In the data rows, zero lies at 4.5, halfway between 4 and 5.
Some points:
[4 8 3 7 6 3 5 3 1 3 7 7 4 9 5 8 3 4 1 0 5 8 0 4 7 5 0 4 5 4 9 5 4 9 9 5 5]
[2 0 1 6 4 4 6 3 7 8 5 8 3 3 4 3 3 6 4 7 4 5 6 8 1 5 6 1 7 3 3 2 5 4 6 0 2]
[2 3 7 5 7 2 4 7 4 4 3 2 6 6 3 3 4 4 5 7 4 4 7 1 4 4 5 6 3 8 7 4 2 5 5 7 6]
[5 3 5 6 5 7 4 5 4 4 5 5 6 5 4 4 3 6 1 6 5 3 4 6 7 7 5 3 6 8 3 6 4 3 4 5 5]
[3 3 4 6 5 4 8 5 4 2 5 2 2 4 5 2 3 2 4 5 4 4 6 6 6 2 5 5 5 5 2 4 4 2 5 5 4]
[5 3 5 8 5 8 6 2 5 6 8 4 7 3 5 6 5 5 1 5 7 5 4 5 7 5 3 3 3 6 3 4 4 3 3 7 6]
[5 4 5 6 5 4 4 2 5 4 7 3 4 5 5 5 2 4 3 7 6 5 6 5 5 3 4 5 5 5 6 4 5 3 2 2 6]
[3 2 4 2 6 5 1 6 5 0 7 5 5 4 5 3 5 3 4 5 7 6 4 4 3 7 5 5 6 6 2 3 3 8 5 1 6]
[4 2 3 6 5 6 6 4 6 6 5 5 4 3 6 6 3 5 3 7 5 4 5 4 4 5 3 4 4 5 5 3 5 4 5 6 4]
[4 4 3 6 5 6 4 3 4 4 5 5 5 3 5 3 2 2 7 4 5 4 4 7 6 5 5 4 6 5 6 5 4 4 4 8 5]
[2 6 7 9 2 1 7 9 6 2 3 1 5 3 7 5 7 3 4 8 9 0 5 6 0 7 9 6 0 6 1 8 7 6 7 4 7]
[4 5 3 4 4 6 4 5 7 7 5 3 7 4 5 6 3 4 5 5 1 2 2 3 5 4 4 3 4 3 3 3 3 4 4 2 5]
[7 4 8 4 1 7 5 8 4 5 5 5 3 4 4 5 4 5 3 6 3 5 2 5 4 4 5 7 6 6 5 3 7 6 5 3 5]
[4 5 4 8 7 4 5 6 6 5 6 4 4 5 3 6 6 5 8 6 5 4 6 3 5 2 6 4 1 7 6 2 1 7 6 7 3]
[6 4 3 6 4 8 3 4 3 4 3 3 4 3 6 4 4 4 3 8 5 4 5 4 4 3 5 6 4 5 7 4 4 5 3 4 4]
[6 3 5 9 4 2 3 4 3 9 3 4 6 4 6 1 3 4 5 6 7 5 3 2 6 3 9 2 5 5 6 6 5 4 6 4 2]
[5 3 5 6 5 5 4 5 3 3 4 5 4 3 4 7 3 4 5 6 5 5 6 3 4 9 5 4 6 4 7 3 1 2 2 4 4]
[4 5 4 2 3 6 5 3 5 5 7 4 3 5 3 5 7 2 7 5 5 2 6 5 5 5 3 4 7 6 5 7 5 2 2 5 3]
[3 1 4 5 4 4 7 5 1 3 3 4 4 4 3 5 3 5 4 3 3 5 6 7 7 2 3 6 5 2 2 4 3 3 9 4 6]
[5 3 4 3 4 3 5 2 1 6 7 6 2 3 2 5 5 1 2 5 5 4 3 3 6 4 5 4 6 0 4 5 3 6 5 5 7]
[2 1 4 4 5 3 3 7 1 4 8 3 5 3 3 7 4 7 4 5 3 3 6 8 6 3 6 6 7 4 2 4 3 4 7 3 6]
[5 6 3 5 6 8 4 2 3 3 3 3 5 3 0 5 3 4 3 9 4 4 7 4 3 7 2 4 4 5 5 5 4 6 7 3 8]
[2 4 6 3 3 7 6 4 5 0 5 5 6 6 5 4 4 4 2 5 4 4 5 5 4 6 5 2 5 1 5 3 5 5 6 4 8]
[4 4 9 6 7 3 3 4 2 3 5 2 4 4 4 3 5 6 4 4 3 4 8 4 4 6 5 6 6 3 3 4 3 6 7 6 2]
[7 3 5 4 6 6 6 4 4 4 4 5 7 5 3 5 4 4 2 6 7 3 4 3 3 5 6 5 5 5 6 1 6 3 5 3 5]
[6 4 3 7 4 7 4 5 4 6 5 6 6 5 5 3 6 5 6 2 5 4 3 3 4 5 5 5 5 6 5 2 6 4 7 6 4]
[4 5 5 5 5 6 4 3 6 5 6 3 3 5 5 7 3 7 6 5 6 6 6 4 4 4 5 4 6 5 5 4 6 4 4 7 7]
[3 1 3 9 6 7 5 3 5 4 6 4 6 4 5 5 5 5 2 7 4 7 4 4 3 7 5 6 6 5 6 4 6 4 2 1 6]
[3 6 5 5 6 6 4 4 4 6 3 3 2 5 2 6 3 4 5 2 5 3 0 2 4 6 6 5 7 2 4 3 4 8 4 6 4]
[5 5 5 7 3 5 4 4 0 5 8 5 7 4 4 6 2 4 7 4 3 6 5 4 1 5 5 4 3 6 3 2 7 5 2 6 6]
[4 3 6 4 5 4 1 5 5 4 4 6 3 3 4 6 5 4 5 5 5 4 5 3 3 4 6 3 5 3 7 6 2 0 3 6 7]
[2 2 5 8 9 5 6 6 4 3 7 6 5 4 3 2 6 6 4 7 5 5 6 6 7 5 3 4 2 5 5 4 5 4 5 5 7]
[3 1 5 7 7 5 6 5 7 4 2 7 3 2 1 5 4 7 6 2 1 5 5 3 8 0 5 4 6 7 7 3 5 6 4 6 3]
[2 5 5 8 6 3 6 5 4 5 5 6 3 3 5 5 4 2 5 0 1 5 7 8 4 2 5 5 4 1 4 1 2 3 5 3 6]
[3 3 6 5 3 4 5 4 4 4 4 6 3 3 5 4 4 6 5 4 4 4 3 3 1 5 3 4 6 6 3 5 4 5 6 6 7]
[6 7 4 0 3 1 4 6 2 6 3 3 5 6 2 2 7 9 1 6 3 5 8 7 0 4 9 9 4 3 4 0 5 2 7 5 4]
[5 3 5 5 5 4 5 4 6 4 4 4 6 2 6 6 5 6 4 5 5 4 3 4 4 4 3 1 7 3 4 4 4 2 3 8 7]
[4 4 0 9 7 4 2 3 2 4 6 7 3 4 5 5 2 7 0 4 1 9 1 6 0 6 5 4 3 6 5 6 6 4 6 0 1]
[3 5 6 4 7 9 4 5 4 6 6 6 5 0 2 5 3 7 5 4 9 5 6 4 5 6 5 7 7 6 1 1 8 0 6 4 4]
[4 3 5 4 2 5 4 3 3 3 6 6 4 3 3 3 3 5 4 4 6 4 5 5 4 5 5 4 6 0 5 6 3 7 4 7 4]
[3 6 5 4 3 7 3 6 2 8 3 2 4 4 6 6 1 4 3 7 3 2 4 4 4 4 4 6 6 0 4 4 5 5 5 6 5]
[4 4 6 2 7 5 4 5 3 6 5 7 4 3 4 3 4 5 3 7 6 4 3 4 2 6 2 5 2 5 5 6 3 4 4 4 6]
[4 1 2 8 6 5 5 3 4 5 6 6 5 5 6 7 6 5 5 8 6 7 4 2 3 6 3 5 5 6 1 5 6 5 6 2 5]
[3 4 4 5 6 3 7 7 3 3 3 2 5 3 4 3 5 7 4 6 5 6 5 5 6 8 3 7 2 4 6 5 4 2 6 5 4]
[3 4 6 5 7 5 7 6 4 7 6 2 4 5 1 3 6 6 5 4 3 6 5 8 4 4 6 4 5 2 1 4 3 5 6 3 5]
[7 4 4 2 8 2 2 6 4 4 4 3 4 5 9 7 4 4 3 8 4 4 3 5 5 7 5 3 5 1 4 6 6 6 4 6 3]
[0 2 5 6 8 5 4 7 2 3 7 4 7 3 4 3 6 6 4 7 5 4 7 6 5 5 4 6 4 3 7 3 7 5 5 5 5]
[3 4 6 5 6 4 5 5 5 4 5 2 6 4 2 5 7 4 5 4 2 6 7 4 5 6 5 5 3 3 5 4 6 4 7 6 3]
[5 3 6 5 2 2 3 2 3 9 6 3 5 0 6 0 7 6 4 5 5 2 2 3 5 5 9 3 2 7 8 7 8 4 5 5 5]
[1 8 3 8 5 0 2 4 2 2 6 5 1 5 4 8 9 9 2 5 2 6 2 9 4 7 1 4 2 5 4 3 2 3 6 4 1]
[6 5 2 4 5 7 5 6 2 3 4 4 4 3 4 2 3 7 5 3 4 4 4 1 3 4 6 3 4 4 4 5 4 4 6 4 7]
[3 4 6 1 3 4 2 3 3 3 4 6 6 2 6 4 6 3 8 5 5 2 4 6 6 5 2 2 4 4 5 3 5 5 2 5 3]
[6 3 6 4 3 5 3 5 3 6 9 3 6 3 5 4 3 6 5 4 8 6 5 4 7 6 5 6 5 6 4 4 5 1 8 6 5]
[6 4 9 2 6 5 4 2 5 4 5 5 4 3 4 6 4 3 9 6 5 4 5 8 3 5 4 3 6 5 8 5 4 4 6 4 3]
[7 1 6 3 4 4 3 6 6 4 5 4 3 4 4 4 3 6 8 3 7 6 3 7 5 6 3 4 2 2 5 4 3 4 1 4 6]
[4 6 2 6 8 5 6 4 3 3 5 3 4 5 4 3 9 7 6 5 4 4 6 3 6 3 5 7 4 4 5 5 4 4 4 3 4]
[3 4 5 5 5 6 2 4 5 4 5 3 5 3 7 5 3 4 5 1 4 4 4 5 3 7 4 6 5 8 5 4 4 4 5 6 6]
[3 5 5 6 6 6 4 4 5 5 5 2 3 4 4 5 3 6 5 4 8 3 3 5 4 3 4 4 8 7 5 3 6 5 5 6 6]
[5 4 4 6 4 5 4 3 6 5 5 1 3 4 5 4 4 4 5 5 5 5 4 2 0 5 2 7 6 4 4 1 4 4 6 4 3]
[7 3 2 3 4 4 3 5 4 6 7 3 2 5 5 4 2 4 2 3 1 3 6 3 0 3 4 3 7 3 3 6 4 6 6 5 1]
[4 3 6 5 4 5 3 6 4 2 6 3 4 4 1 5 4 5 4 6 6 5 5 3 3 6 0 2 6 3 5 4 6 3 3 2 6]
[6 6 5 4 4 4 4 5 7 4 6 7 4 3 5 7 2 8 7 6 5 2 6 4 6 7 4 4 5 3 6 5 4 4 3 3 5]
[9 8 2 8 5 4 0 8 6 5 0 6 7 0 2 7 8 5 3 5 8 5 6 8 0 2 0 5 8 5 5 3 4 2 5 5 5]
[3 7 5 8 5 7 3 5 7 3 7 3 4 5 3 5 4 3 7 5 4 8 1 4 2 6 6 6 6 7 5 3 5 4 5 9 7]
[5 6 3 6 5 6 3 7 2 6 8 8 3 8 2 4 3 2 3 4 3 3 2 4 4 5 3 4 5 3 4 6 5 6 6 6 3]
[3 7 6 4 5 6 4 5 6 6 5 6 4 3 6 4 3 6 4 7 6 7 4 5 4 2 6 6 7 5 3 7 5 2 5 4 6]
[4 3 5 6 5 3 3 4 5 1 6 2 4 5 2 5 6 6 6 7 2 6 3 4 5 0 5 4 2 4 3 4 5 3 6 6 2]
[6 4 4 4 4 3 3 4 3 4 4 4 8 6 3 0 3 5 7 6 3 6 3 3 2 5 4 5 6 5 5 5 6 4 5 4 4]
[4 3 8 4 9 3 8 5 4 5 4 3 9 3 3 1 4 5 4 6 4 4 8 3 5 2 4 6 5 7 5 4 5 5 2 6 4]
[9 8 3 8 4 1 6 9 5 3 1 5 9 0 1 5 6 1 3 2 6 6 9 4 4 3 4 7 7 5 4 9 5 8 3 7 4]
[5 4 3 5 6 4 5 3 5 4 6 6 3 3 5 4 3 3 5 5 5 3 2 4 3 4 5 8 6 6 5 1 5 2 4 8 7]
[5 3 3 3 4 5 2 5 5 5 3 3 2 6 6 6 4 6 5 5 6 4 8 7 4 6 3 2 3 4 7 5 7 4 4 7 5]
[4 4 7 3 4 7 5 5 4 4 2 5 7 5 5 1 3 5 0 8 6 9 7 2 6 6 2 7 5 5 2 2 5 7 3 4 7]
[4 0 1 3 3 5 7 4 4 2 4 4 4 3 3 5 4 2 7 5 7 7 3 6 3 6 6 4 5 5 3 6 4 6 3 5 3]
[5 4 5 6 7 2 6 7 4 3 6 4 2 4 5 1 7 6 5 5 4 5 7 4 5 4 4 4 6 4 4 3 5 4 4 6 3]
[3 3 4 6 5 2 5 6 3 4 5 2 6 4 1 5 3 8 6 3 4 3 5 5 1 1 5 5 4 5 6 3 4 4 3 7 2]
[6 4 6 2 4 5 4 4 2 2 7 6 4 2 6 4 6 6 8 4 6 4 5 5 3 5 5 2 5 3 7 5 2 4 3 5 4]
[3 3 4 2 3 2 6 4 3 4 4 6 6 6 4 6 5 3 7 6 6 6 6 6 3 6 4 1 7 7 4 4 3 6 4 4 5]
[4 1 6 6 6 3 5 4 3 3 2 5 5 8 3 5 6 5 4 5 2 2 5 5 6 5 5 8 4 4 3 5 5 3 5 5 5]
[6 5 6 9 5 8 4 4 1 3 5 3 1 4 6 6 6 6 8 6 2 4 4 3 1 6 5 3 7 7 3 2 6 5 5 5 7]
[5 4 4 5 2 3 4 2 6 1 5 7 5 4 3 3 2 4 6 4 5 2 5 5 4 6 6 3 5 4 3 3 4 6 4 5 3]
[5 1 5 4 5 6 3 3 5 2 4 6 5 4 5 4 5 1 5 3 6 6 7 5 2 5 7 1 3 4 2 5 3 7 5 2 3]
[3 3 5 6 7 4 6 4 4 3 6 6 7 6 5 4 6 9 5 6 5 3 6 5 5 5 3 8 3 3 3 5 3 6 6 6 5]
[5 2 4 7 6 2 5 5 5 6 5 2 2 5 1 4 6 4 5 3 4 3 6 5 7 5 4 6 3 6 3 4 6 7 4 4 7]
[3 3 4 5 5 4 6 9 4 3 7 5 4 2 3 5 5 5 4 7 2 4 6 3 6 6 4 6 4 6 6 3 4 4 7 6 3]
[6 4 4 5 7 4 4 6 5 4 5 5 6 6 4 5 6 6 5 8 6 3 4 6 4 8 4 3 7 2 7 4 2 4 4 4 5]
[4 4 5 3 6 7 5 6 2 5 7 6 5 4 5 5 5 5 3 5 8 5 3 4 5 2 7 4 4 7 4 3 6 1 4 6 5]
[4 3 6 7 3 8 3 6 4 6 4 4 4 8 3 3 5 5 3 4 4 5 4 1 0 4 4 6 7 5 4 5 2 5 5 5 3]
There is one direction along which these points spread out most. Take the direction at right angles to it along which they spread out most. Go by this last direction. For each point below, how far along it does it lie, from 0 to 99? 50 is the average, and the first point above lies past it. One standard deviation of the points above along it is 16.
[3 4 6 5 6 4 5 5 5 4 5 2 6 4 2 5 7 4 5 4 2 6 7 4 5 6 5 5 3 3 5 4 6 4 7 6 3] ~ 52
[4 5 4 2 3 6 5 3 5 5 7 4 3 5 3 5 7 2 7 5 5 2 6 5 5 5 3 4 7 6 5 7 5 2 2 5 3] ~ 36
[4 3 6 5 4 5 3 6 4 2 6 3 4 4 1 5 4 5 4 6 6 5 5 3 3 6 0 2 6 3 5 4 6 3 3 2 6] ~ 48
[4 3 5 4 2 5 4 3 3 3 6 6 4 3 3 3 3 5 4 4 6 4 5 5 4 5 5 4 6 0 5 6 3 7 4 7 4] ~ 52
[3 7 6 4 5 6 4 5 6 6 5 6 4 3 6 4 3 6 4 7 6 7 4 5 4 2 6 6 7 5 3 7 5 2 5 4 6] ~ 39
[2 1 4 4 5 3 3 7 1 4 8 3 5 3 3 7 4 7 4 5 3 3 6 8 6 3 6 6 7 4 2 4 3 4 7 3 6] ~ 63
[5 3 5 6 5 7 4 5 4 4 5 5 6 5 4 4 3 6 1 6 5 3 4 6 7 7 5 3 6 8 3 6 4 3 4 5 5] ~ 43
[7 4 4 2 8 2 2 6 4 4 4 3 4 5 9 7 4 4 3 8 4 4 3 5 5 7 5 3 5 1 4 6 6 6 4 6 3] ~ 55
[5 3 5 8 5 8 6 2 5 6 8 4 7 3 5 6 5 5 1 5 7 5 4 5 7 5 3 3 3 6 3 4 4 3 3 7 6] ~ 40
[4 8 3 7 6 3 5 3 1 3 7 7 4 9 5 8 3 4 1 0 5 8 0 4 7 5 0 4 5 4 9 5 4 9 9 5 5] ~ 99
[3 3 4 2 3 2 6 4 3 4 4 6 6 6 4 6 5 3 7 6 6 6 6 6 3 6 4 1 7 7 4 4 3 6 4 4 5] ~ 46
[4 3 5 6 5 3 3 4 5 1 6 2 4 5 2 5 6 6 6 7 2 6 3 4 5 0 5 4 2 4 3 4 5 3 6 6 2] ~ 62
[5 6 3 5 6 8 4 2 3 3 3 3 5 3 0 5 3 4 3 9 4 4 7 4 3 7 2 4 4 5 5 5 4 6 7 3 8] ~ 51
[4 2 3 6 5 6 6 4 6 6 5 5 4 3 6 6 3 5 3 7 5 4 5 4 4 5 3 4 4 5 5 3 5 4 5 6 4] ~ 48
[4 4 9 6 7 3 3 4 2 3 5 2 4 4 4 3 5 6 4 4 3 4 8 4 4 6 5 6 6 3 3 4 3 6 7 6 2] ~ 56
